In the data rows, 500 means zero.
Each pair is two rows. How far apart are they, by a hidden measure? 0 means very close, and 30 very far. Two or three weighted sums of its numbers give each row a place; it is the straight-line distance between the places.
[458,423,501,464,555,479,531,403,437,542,498,476,598,408,451,491]
[461,427,499,433,567,453,507,441,449,602,510,460,603,422,405,466]: 5
[488,494,431,503,497,469,426,512,516,484,421,475,534,468,485,417]
[593,557,493,547,395,519,481,559,616,459,507,532,414,528,547,491]: 22
[464,422,462,461,523,490,509,466,532,518,486,452,511,458,510,443]
[464,399,455,462,575,462,444,411,499,593,445,442,539,477,511,484]: 12
[468,426,496,440,528,472,485,451,458,534,445,449,556,449,489,468]
[446,445,540,432,554,469,502,400,416,605,484,480,608,450,409,499]: 10
[517,495,416,492,500,517,468,546,533,518,421,518,445,511,537,427]
[493,430,453,465,496,484,423,503,559,563,491,464,519,474,526,433]: 18
[449,476,500,448,595,453,528,419,399,584,482,454,555,438,416,517]
[615,579,495,590,338,544,508,619,536,357,598,565,346,601,543,549]: 16
[542,533,484,527,457,530,496,525,568,431,477,503,436,527,506,501]
[661,679,643,652,379,623,599,638,521,279,652,657,362,664,656,604]: 2
[446,465,534,454,579,461,539,406,433,588,513,467,590,425,419,514]
[444,434,517,446,498,451,448,477,475,559,504,459,540,415,466,513]: 9
[506,530,438,513,468,459,435,527,482,471,450,505,462,563,482,428]
[555,614,513,567,365,498,448,591,502,401,479,541,409,606,570,515]: 9
[755,686,784,785,532,764,791,729,577,361,785,800,580,694,661,828]
[430,491,432,433,531,468,502,481,390,570,465,470,557,496,431,473]: 12
[461,495,474,470,456,469,470,500,519,553,432,466,507,437,499,465]
[436,396,479,442,538,481,467,453,446,558,481,439,558,432,440,498]: 6
[472,530,457,442,501,459,441,535,394,519,453,441,510,531,457,452]
[499,496,423,469,454,469,429,533,584,499,436,469,479,497,510,422]: 19
[438,431,477,449,553,453,478,465,516,573,466,460,491,438,476,417]
[522,540,447,516,422,509,409,506,575,433,444,521,417,518,522,487]: 2
[458,483,468,481,517,475,414,489,532,496,426,443,489,461,518,461]
[553,649,513,545,389,539,515,602,512,437,481,540,363,610,539,525]: 10
[521,479,460,517,458,551,462,543,522,419,459,526,402,508,561,481]
[461,490,462,442,577,454,461,509,385,570,509,461,555,478,456,489]: 14
[521,555,466,527,450,485,437,574,513,498,433,528,384,582,539,464]
[437,490,514,436,589,451,497,419,380,526,508,439,552,521,433,476]: 20
[426,411,501,432,566,451,506,402,469,543,502,457,529,407,419,473]
[453,452,490,432,508,457,472,419,515,507,446,450,503,480,510,446]: 10
[477,608,443,471,434,460,422,556,464,465,421,499,451,513,540,427]
[453,393,493,443,490,464,479,453,462,534,507,454,544,510,471,499]: 18
[514,495,438,529,396,475,426,535,571,443,456,491,428,514,541,417]
[479,447,416,479,486,476,465,546,522,515,447,439,469,520,501,422]: 5
[515,502,431,497,424,509,453,495,578,424,423,497,458,524,587,419]
[474,556,430,443,470,446,450,538,450,518,422,441,491,535,511,442]: 15
[453,512,499,438,498,449,492,497,391,570,459,454,576,486,452,451]
[895,773,954,900,751,979,999,751,681,488,944,911,708,718,735,962]: 14
[433,483,516,435,550,443,495,472,430,585,527,443,562,457,399,494]
[453,499,512,464,523,446,520,442,380,555,498,494,562,495,455,531]: 16
[580,638,497,582,343,537,545,632,515,374,540,575,377,559,537,563]
[456,485,473,471,552,459,488,434,443,574,508,453,544,484,407,470]: 15
[429,430,462,465,475,474,497,442,504,569,464,456,512,461,490,475]
[434,412,532,465,568,467,511,433,498,537,499,479,576,424,463,537]: 6
[436,459,518,457,579,471,455,415,464,576,503,471,538,406,395,467]
[474,461,427,481,492,484,462,518,486,502,456,472,493,483,545,445]: 16
[426,399,560,458,521,494,511,400,452,588,476,456,578,397,446,470]
[490,437,444,476,512,481,463,482,522,533,427,450,521,439,489,421]: 4
[438,394,545,440,568,502,503,448,418,570,523,450,566,403,433,520]
[509,395,464,472,499,471,446,484,519,511,464,439,512,440,482,419]: 5
[457,540,443,465,511,471,442,493,441,509,481,436,515,496,497,474]
[430,429,508,437,570,467,528,395,444,591,515,468,566,416,412,484]: 8
[491,482,422,453,514,462,468,524,532,505,420,451,482,484,500,427]
[436,504,489,437,557,449,512,482,414,549,494,461,527,469,437,503]: 7
[484,598,451,507,430,450,448,562,489,476,422,494,454,537,585,450]
[536,506,537,563,330,555,508,585,596,365,486,564,357,572,545,503]: 15
[515,526,423,499,475,520,423,489,530,469,417,495,435,492,499,427]
[437,493,441,441,605,478,469,477,399,584,476,433,553,444,446,493]: 11
[495,525,449,484,467,443,429,537,457,505,434,453,445,491,486,443]
[507,576,414,510,445,506,427,539,492,423,452,483,435,567,530,464]: 12
[542,484,466,524,437,515,449,546,574,446,471,503,435,548,543,426]
[542,488,498,526,403,525,452,528,598,384,476,501,428,537,563,505]: 6
[454,445,489,442,574,468,524,404,443,588,485,482,598,422,402,491]
[489,483,439,496,448,468,432,491,590,490,428,464,488,519,521,423]: 16
[462,467,502,439,533,458,457,440,474,527,462,467,517,451,479,476]
[460,511,450,442,555,446,439,468,429,574,471,451,567,535,493,500]: 10
[451,493,480,449,487,450,448,504,431,536,440,435,520,542,497,474]
[459,415,490,463,557,452,526,409,471,600,493,433,552,436,405,527]: 12
[463,419,474,436,543,447,525,420,492,562,467,462,535,448,498,477]
[434,502,476,439,520,463,515,475,408,568,494,475,568,458,460,462]: 14
[478,415,436,449,459,467,434,540,551,493,435,476,461,494,504,418]
[437,421,481,449,517,446,546,402,497,540,475,465,587,446,462,454]: 16
[427,441,517,461,570,446,511,436,450,622,495,453,569,414,417,517]
[486,530,452,462,511,460,457,534,462,477,417,434,526,527,463,437]: 5
[434,442,477,483,552,457,534,412,418,634,474,456,561,442,418,539]
[442,470,501,454,571,475,547,451,458,587,502,441,587,426,419,507]: 13
[876,814,953,922,722,978,959,713,588,487,958,919,700,783,706,956]
[438,425,462,454,586,472,494,460,460,593,488,459,541,413,423,496]: 9
[602,544,525,613,342,565,549,546,619,307,593,597,359,573,616,519]
[478,419,426,458,551,456,466,442,536,553,443,433,505,463,483,437]: 16
[458,415,483,442,563,450,461,406,493,554,520,440,536,415,407,507]
[427,426,500,462,526,463,502,422,465,567,506,474,574,421,455,479]: 12
[699,590,679,712,499,701,701,628,663,237,692,721,445,652,679,753]
[561,540,468,514,389,564,458,528,598,449,506,572,388,543,561,517]: 10
[475,438,459,446,512,497,445,485,565,454,420,452,469,508,457,432]
[464,444,445,432,559,477,437,503,518,537,424,454,518,467,550,435]: 19
[493,521,494,439,535,442,468,500,409,550,465,450,546,504,461,454]
[641,635,635,664,407,593,671,597,560,295,618,681,385,626,628,616]: 10
[443,414,448,484,526,459,535,432,543,538,462,453,506,395,489,431]
[461,464,453,489,499,497,438,501,613,463,431,471,499,507,494,423]: 7
[571,528,498,538,414,539,482,531,599,415,519,537,422,547,536,492]
[476,536,430,467,485,457,436,508,464,497,455,464,523,531,497,479]: 20
[477,471,469,439,534,480,455,475,544,557,474,442,510,476,508,450]
[531,611,442,501,456,481,409,528,482,465,446,509,448,570,541,478]: 19
[474,428,475,466,502,456,450,464,549,527,477,445,482,487,511,429]
[476,448,484,455,518,495,436,457,551,508,445,461,511,507,465,433]: 3
[516,447,428,486,427,496,440,517,548,505,432,475,480,478,506,422]
[446,398,458,440,560,448,488,443,464,543,462,460,539,478,472,511]: 3
[426,484,510,454,547,481,473,453,391,576,524,455,547,448,444,499]
[428,426,468,449,505,469,456,419,515,505,438,442,502,416,509,470]: 14
[501,472,415,475,476,485,419,517,536,463,418,456,502,493,495,424]
[528,605,447,510,483,457,445,578,458,434,444,508,451,538,491,441]: 11
[447,422,525,453,554,461,478,398,447,571,509,475,533,408,413,479]
[443,439,480,450,564,470,505,428,437,555,516,446,526,426,410,486]: 4
[826,749,866,843,615,847,841,709,601,431,876,875,604,729,694,875]
[430,475,507,437,553,446,513,420,415,598,484,473,602,414,415,545]: 3
[482,463,414,499,496,465,430,481,556,506,476,455,482,504,511,418]
[482,464,420,500,508,470,453,431,552,472,447,453,478,460,520,437]: 6
[539,628,449,545,405,495,417,565,529,408,468,496,429,614,574,508]
[549,648,484,543,374,502,488,581,456,406,447,532,410,600,566,458]: 16
[431,498,491,454,592,482,478,480,383,610,491,439,545,463,431,484]
[453,422,543,446,537,465,548,433,419,572,516,461,607,435,395,518]: 16
[468,404,534,458,582,459,516,405,441,598,515,493,499,397,431,513]
[525,620,432,501,407,478,421,537,486,452,470,506,412,570,542,452]: 8
[449,458,499,455,570,450,535,448,386,554,482,444,542,458,396,518]
[524,506,450,527,409,527,423,543,561,433,457,499,423,523,557,478]: 19
[517,498,440,490,467,481,419,524,551,465,444,464,496,497,554,435]
[427,422,515,464,597,449,536,402,420,583,478,468,586,463,427,496]: 16
[431,479,536,444,588,446,502,430,409,546,521,459,550,412,416,513]
[498,428,459,504,440,474,414,439,528,523,419,482,443,483,573,420]: 10
[440,403,488,472,555,457,507,399,466,620,503,449,534,417,462,444]
[517,530,480,519,393,559,491,523,615,394,442,529,372,522,558,474]: 15
[444,470,546,443,555,451,482,403,439,584,510,496,558,396,424,462]
[632,594,560,633,365,602,552,553,658,305,612,609,334,567,610,602]: 22
[600,577,534,610,356,551,509,547,645,361,575,578,360,595,595,506]
[468,406,472,441,543,491,463,456,531,528,454,437,522,447,495,457]: 24
[444,468,493,450,553,450,527,437,438,619,510,443,552,432,403,531]
[439,466,543,456,532,464,522,396,464,574,528,447,546,425,392,532]: 13
[498,518,461,506,432,560,461,552,561,446,469,525,401,565,546,450]
[454,421,473,433,516,466,459,463,541,536,459,449,534,401,487,460]: 5
[442,411,524,433,573,473,525,414,480,578,511,448,584,450,399,537]
[580,633,505,603,374,527,503,615,546,340,544,557,334,650,557,524]: 2
[723,730,750,718,476,714,723,669,633,276,766,759,488,693,658,794]
[460,399,514,450,579,450,509,418,449,613,525,455,551,404,399,462]: 9
[443,459,456,435,546,455,455,458,496,540,463,447,534,484,452,471]
[430,397,465,443,558,447,501,461,494,553,465,440,533,460,471,488]: 7
[428,437,539,458,556,473,530,421,432,600,523,483,571,411,410,516]
[609,587,621,599,348,649,595,630,610,328,570,647,320,577,575,588]: 16
[558,482,486,537,332,531,523,582,644,387,520,543,394,556,582,553]
[480,478,416,470,475,482,421,498,540,492,426,453,456,522,484,427]: 4
[490,529,427,504,460,445,424,557,440,515,432,434,500,510,493,421]
[547,614,470,529,411,494,450,554,529,406,505,539,392,545,562,478]: 28
[564,615,432,522,452,489,416,588,458,426,443,477,458,535,538,428]
[541,632,547,558,416,511,493,644,505,393,508,540,389,569,550,509]: 9
[427,460,467,440,528,474,471,449,533,520,465,461,537,430,497,469]
[483,586,441,470,473,473,410,530,483,493,427,482,441,544,539,429]: 10
[426,432,522,469,557,491,509,403,489,538,487,472,601,399,396,462]
[483,533,437,450,486,441,437,484,403,497,416,469,487,542,488,428]: 17
[427,423,493,453,598,449,491,419,444,617,482,476,553,445,396,536]
[565,526,472,577,378,552,452,543,598,394,480,533,415,557,534,511]: 9
[521,473,443,495,489,504,443,474,549,485,416,433,439,491,544,453]
[547,462,442,510,398,520,440,555,592,450,471,498,447,533,533,458]: 16
[532,514,457,521,434,528,439,515,567,468,450,503,416,518,517,473]
[432,524,488,443,518,474,493,486,383,552,473,435,533,475,423,425]: 15
[493,492,427,466,516,484,426,476,527,454,419,464,520,483,506,421]
[797,720,819,792,629,821,786,728,597,406,837,820,561,697,698,853]: 14
[573,633,539,590,342,527,499,572,506,383,511,531,346,593,594,552]
[440,401,536,457,589,442,481,412,461,591,485,442,557,410,403,499]: 4
[573,631,553,557,387,548,502,598,491,342,509,578,349,606,584,555]
[508,479,418,457,497,493,435,469,573,464,425,474,501,509,552,443]: 14
[502,587,419,507,423,459,428,578,418,460,456,506,421,598,502,448]
[450,418,477,461,522,465,483,458,493,541,494,455,536,474,490,464]: 20
[563,630,562,555,336,544,531,596,497,376,569,575,337,598,556,548]
[465,524,468,432,494,473,451,510,445,535,459,449,553,469,483,446]: 13
[458,478,471,447,508,493,411,449,518,519,429,434,481,467,479,453]
[445,428,429,443,541,448,479,458,485,575,438,464,517,446,489,477]: 19
[603,651,579,604,377,489,535,588,503,374,561,592,337,573,560,544]
[431,440,468,455,572,489,476,479,519,527,522,443,505,424,458,493]: 16
[899,726,952,900,781,977,963,751,669,499,960,920,696,757,675,979]
[427,409,506,435,525,472,486,418,471,574,500,451,600,424,430,531]: 15
[613,502,569,605,358,613,571,594,602,338,559,615,353,577,623,577]
[906,786,946,900,730,954,943,712,652,500,982,913,711,763,704,913]: 10
[531,493,445,514,388,509,423,506,553,458,432,502,501,507,519,446]
[473,437,414,456,470,478,473,481,558,545,428,450,482,474,476,446]: 11
[471,455,489,436,567,446,478,448,502,516,503,459,495,472,471,448]
[782,723,837,799,596,763,839,669,648,336,782,813,614,686,679,823]: 27
[445,407,490,438,548,462,492,399,477,607,538,440,630,422,467,511]
[475,474,434,468,500,490,462,496,527,514,421,473,550,456,514,423]: 16
[527,565,423,500,468,441,444,558,515,468,435,451,437,543,523,442]
[509,590,442,461,463,484,453,568,501,463,471,479,488,605,515,450]: 10
[473,452,433,478,497,457,411,496,566,482,424,479,467,505,531,435]
[439,498,503,458,569,445,497,437,383,558,523,479,558,438,399,522]: 19
[462,458,437,453,492,473,440,524,553,513,428,446,496,471,480,459]
[446,413,507,490,565,461,483,444,477,555,518,497,599,422,429,506]: 16
[516,591,416,495,438,459,417,530,501,448,422,504,438,534,549,438]
[525,572,451,548,423,494,445,546,484,401,453,495,397,590,556,469]: 5
[522,478,434,524,460,524,417,509,571,434,455,485,430,526,540,448]
[507,586,429,502,461,463,413,561,495,486,437,487,538,551,518,422]: 21
[521,480,415,512,457,469,429,505,578,479,424,479,486,521,504,421]
[500,455,472,501,437,519,448,508,623,444,451,499,422,512,531,483]: 19
[453,512,512,445,524,449,502,500,412,548,451,460,526,475,478,497]
[567,662,520,560,324,531,493,579,490,409,524,555,388,604,590,560]: 14
[451,447,545,470,557,455,516,395,459,544,499,447,589,394,408,515]
[463,485,447,471,489,474,477,518,543,503,484,448,517,447,555,417]: 13
[467,434,432,473,516,471,455,455,498,522,475,441,527,432,507,447]
[465,517,471,483,489,447,468,482,410,571,452,435,513,465,465,470]: 15
[588,553,501,575,331,548,506,549,603,365,529,562,351,516,577,548]
[689,690,695,691,467,634,657,670,579,281,667,696,406,708,646,695]: 8
[641,634,569,621,337,578,552,596,490,352,595,593,342,626,599,580]
[455,441,518,443,559,458,517,429,475,570,480,446,577,405,452,464]: 5
[438,414,510,450,567,465,528,400,421,608,508,438,552,415,394,517]
[559,554,531,578,351,541,505,572,653,402,522,549,386,566,571,519]: 19
